One vector is turned by the same rotation once a step. Each row is the vector after some number of steps, and that number follows the row.
The counts run from 0 to 247.
[132 137 109 133 153 109  88 102 162  99 105 197  97 154 103 157 164 107
 125 128 164 147  68 155 124 103 123 121 123 139 118 104 145 133 124 123
 110 119  67 107 138 115 128 137 105 165 147  99  91]
75
[110 128 120 124 118 134 136 110 120 111 157 201  83  84 175 110 135  99
 154  98 121 145 108 130 128  89 118 156 144 148 186 146 113 128 104 127
 124 138 114  91  96  71 126 102 140 159 100 158 158]
188
[143 143 122  86 112 130  91  93 138 104 109 142 108 130 135 124 138 116
 134 162 137 144  96 171 191 138 157 135  82 181 120 117 136 160 142 169
 164 141 104 183 140 107 112  94  95 129 110 139 136]
3
[ 98  95  84  99 124  99 108 123 138 100 128 198  98  98 137 165 140 101
 144  72 150 117 105 122 101  94 103 117 122 115 139 111 139 146 100 109
 128 142  93  82 112 105 132 151 135 167 127 114 163]
71
[125 134 152  75 111 124  82  94 101 112 135 133  90 102 191 112 159  93
 141 142 118  95 106 159 132 143 142 130  98 149 131 122 121 126 133 151
 186 129 133 166 107  90 139  87 109  98 130 167 154]
8
[166 137 146 119 124 128 102  76 139 157 120 186 148  94 122 101 148  84
 141 124 130 178  89 159 138 128 141 136 159 171 146 141 123 135 148 161
  96  98  64 108 140 112 132 137 133 128 172 135  86]
200
[ 86 119 112  93 109  93 108 101 174 120 129 135  57 112  84 159 179  97
  93 125 139 123 114 129 136  84 117 125 103 160 109 111 128 142 135 107
  74 120 129 118 103 116 127 176 135 165 150 136 132]
154
[129 150 123 129 139 126 102  84  92 116 132 121  76 112  98 147 140  79
 149 174 134 155  76 121 160 171 134 141 131 162  86 134 107 134 148 143
 172 103 109 141 134 166 114  95 122 132 161 151 119]
129
[160 149 134 118 142 130 110  94 119 133 132 125  91  66 139 129 189  55
 112 117 131 147 113 116 126 130 130 143 122 168 122 143 128 153 192 158
 114 106 138 130 111 132 126 151 123  93 176 156  99]
30
[ 82 173  99  65 107 108 132 124 165 128 125 127  84 100  88 129 166 124
 148 110 143 122 151 174 129 119 153 153 143 126 150 106 144 103 136  90
 115  71  94 100 132 134 141 154 137 123 141 125 129]
60
[148 141 102 108 151 100 108 125 116 124 121 170 125  88 112 154 114 108
 153 122 183 126 131 171 163 175 152 145 131 114 130 137 115 146  90 135
 198  99  91 121 155 128 100 125 128 164 124 171 122]
213
[127 111 117  93 115  96 121  95 183 121  94 161 114 109 147 164 153  98
 132 101 170 132 106 133 107  81 121 156 121 133 127  63 166  84 106 136
 118  79  89 126 125 130 130 133 121 161 130 118 133]
77
[182 135 140 123 101  93 133  92 103 139 126 135 108  94 162 114 162  82
 154 118 116 148 154 153 127 111 155 171  96 199 131 119 100 143 149 149
 122 124 141 114  57 102 153 140 146 102 138 135 142]
24
[118 160 105  86 147  58 119 115 111 122 130 132  75 134  77 118 121 101
 180  95 170  82 145 155 132 115 146 118 129 146 134 131  83 122 120  98
 130  83 100 137 165 135 106 130 144 129 131 113 129]
230
[132 137 131  89 182 106  92 104 169 104 126 192  63 128 160 109 117 129
 118 136 134 121  76 150 135 117 132 105 125 126 163 151 154 117 128 142
 145 103 110 152 165  85  97 121 124 141 117 149 114]
92
[119 117 104  57 120  75 128 106  89 122 103 123 113  87 120 124  94 118
 188 127 140 155 126 136 144 159 160 157 124 122 133 107 104 137 117 158
 166  72 103 121 141 150 117  86 160 165 136 139 163]
220
[156 146 143 128 105 106 139  90 170 141 144 182  86 104 147 118 154 108
 149 117 150 171 132 135 125  78 157 155 155 179 152 134 128  90 107 132
  86  84 104 103  95 109 136 116 155 156 124 134 114]
193
[114 125 148 113 106 134 110 122 133 105  65 145  96 118 122 140 198  64
 112 125 150  93 118 140 112 104 111 163  95 148 129  61 114 136 166 152
 110 138 123 115 104 120 133 152 125 141 176 143 119]
156
[129 115 116  70 135  77  78 106  79 131 140 122 106  53 126 150 124  78
 136 120 144 121 109 140 134 180 138 134 110 130 102 132 136 165 124 145
 186 117 149 142 111 129 110 132 130 122 159 166 127]
125
[ 74 176 106 129 167 133 118 100 118 133 148 137  75 102 118 139 172  98
 154 129 135 108 112 163 117 136 124 167 174 130 128 128  92  98 166  86
 151  88  93 110 141 145 153 114 123 110 145 142 137]
52
[ 99 149 106 105 149 104 127  87 134 163 142 131  87  56  81 153 148 120
 128 148 129 128 135 168 133 177 122 157 154 107 102 129 127 134 117 129
 145  87  90 115 104 134 149 179 135 148 135 153 153]
44
[168  94 139 128 132  92 101 102  99 141 105 175 152  87 129 128 131  62
 137 126 144 134 124 151 178 146 135 153  97 171 119 148  83 170 155 168
 132 144 136 145 142 105 100 150 132 129 159 167 111]
118
[166 146 140 110 144  82 123  98 107  87 140 152  28 120 161 112 141  99
 150 138 148 113 129 136 104 113 171 132 103 152 138 143 125 119 107 137
 153 114 163 141  72 105 135 116 138 126 125 151 132]
15
[126 126 122 127 120 111 102 133 125  84  69 175 102 133 115 153 177  79
 126 117 155 104 128 155 116 122 130 155  88 142 132  67 110 157 160 141
 133 142 100  99  82 113 136 172 122 149 146 115 126]
157
[140 152 147 102 116 100 151 106 109 140 141 119  61 104 150 109 138  82
 155 106 157 101 166 146 139 100 112 160 104 172 160 134 104 124  86 154
 141 136 142 143 100  95 147 109 126 148 111 176 164]
17
[198 167 138 146 134  94 101  87 118 143 126 165 113 118 101 114 139  59
 171 111 183 128 124 146 147 131 149 119 138 194 139 154  91 122 132 137
 133 109  90 146 140 129 124 122 112 111 152 117 103]
113
[ 93 130 123 124 107 122 105  81 150 160 123 151 103 110  94 156 199  88
 111 129 118 119  83 161 107 125  93 138 120 140  97  87 119 151 130 129
 118 134  76 133 111  92 170 168 109 136 145 118 145]
161
[ 89 125 144  85 123 107 113  83 129 147 132 139 110  91 118 140 133 102
 136 165 130 154  87 151 162 153 134 169 148 129 100 133 109 120 111 128
 138  85 110 129 187 112 116  92 146 145 162 187  97]
216
[ 98 145 103 105 132  97 107 124 143 112 141 145  54 113  74 159 180  94
  94 121 157  90 130 145 136 105 125 113 110 148 106 129 124 160 128  90
  92 138 113 118 114 118 122 185 120 144 148 132 126]
153
[124 170  90 102 139 127 122 104 120 152 131 105  98  54  74 161 146 114
 130 143 158 128 133 174 147 196 138 159 132 116 111 113 132 144 126 135
 174  83  96 118 100 146 143 153 102 151 138 138 136]
43
[100 151  99 108 153  76 100  82  85 125 155 169  87 124 107 119 122 134
 178 147 106 136  96 167 140 161 156 130 145 136  93 147  96 145 132  84
 147 106 105 125 152 120 153  91 157 118 163 131 127]
223
[139 172 106 108 179 148 119 126 159  93  87 178  80 119 137 128 151 121
 131 126 150 111 111 186 157 112 134 143 106 145 164 109 143 141 171 167
 171 124  76 143 130 122 119 146  73 136  81 135 141]
174
[145 139 132  93 100 119 132  75 152 178 134 146 151  85 105 124 142  89
 138 105 129 181 108 156 158 109 122 146 149 170 157 138 118 147 120 156
  92 106  70 114 147 109 128 113 128 139 142 136  99]
199
[115 111 105  70 149 101 119 107 151 107 112 139  93 102 126 155 168  95
 112  97 128 134  90 124  97  99 108 157  79 129 137  67 188 154 146 179
 145 130 115 122  94 136 145 147  92 146 140 114 136]
164
[155 127  86 144 119 125  93  93 114 131 155 186 146  68 140 152 133  96
 143 110 144 181  93 143 177 142 150 125 146 173 112 163 115 169 129 127
 156 120  75 114 161 127 121 103 121 115 138 146 119]
206
[ 98 134 113  76 136  92 121 132 124  97 106 128  57 104 112 122 159  79
 142  86 134  80 152 112 101  90 141 110 105 134 133 127 104 135 179 133
 110  94 130 108  95 134 120 169 144 128 151 130 154]
148
[168 165 122 117 120 115  94 107 126 118 125 195  85 137 132 110 122 142
 165 150 163 118 119 184 169 139 157 126 121 163 156 144 122 130  87 102
 158 129 107 138 128  67 117  96 128 139 103 136 123]
97
[177 160 131  63 106  98 126 106  99 115 116 152  99 109 135  96 104 111
 185 113 129 144 125 151 143 137 153 145  86 161 189 113 150 141 113 157
 145 127 130 120 109  93 118  83 139 147 134 112 118]
103
[159 144 140  94 122  87 136 109 110 117 156 119  42  94 157 122 128  98
 156 107 158 110 168 126 122 105 151 149  91 158 151 125 133 123  93 137
 158 117 172 150  82 111 145 108 136 145 122 155 149]
16
[117 130 149  85 158  96 102 100 101 126 104 167 111 112 122 114 141  93
 134 170 118 139  88 165 153 160 135 169 137 111 123 125 109 132 140 149
 139  88 111 122 162 112 110 102 170 150 184 184  94]
217
[171 121 147  84 168  62 112  95  98 134 155 175  96  93 132 106 113  81
 157  80 137 130 104 114 117 110 126 116 123 155 171 166 135 149 115 142
 106 134 151 117 128 101 117 126 140 140 158 144 112]
109
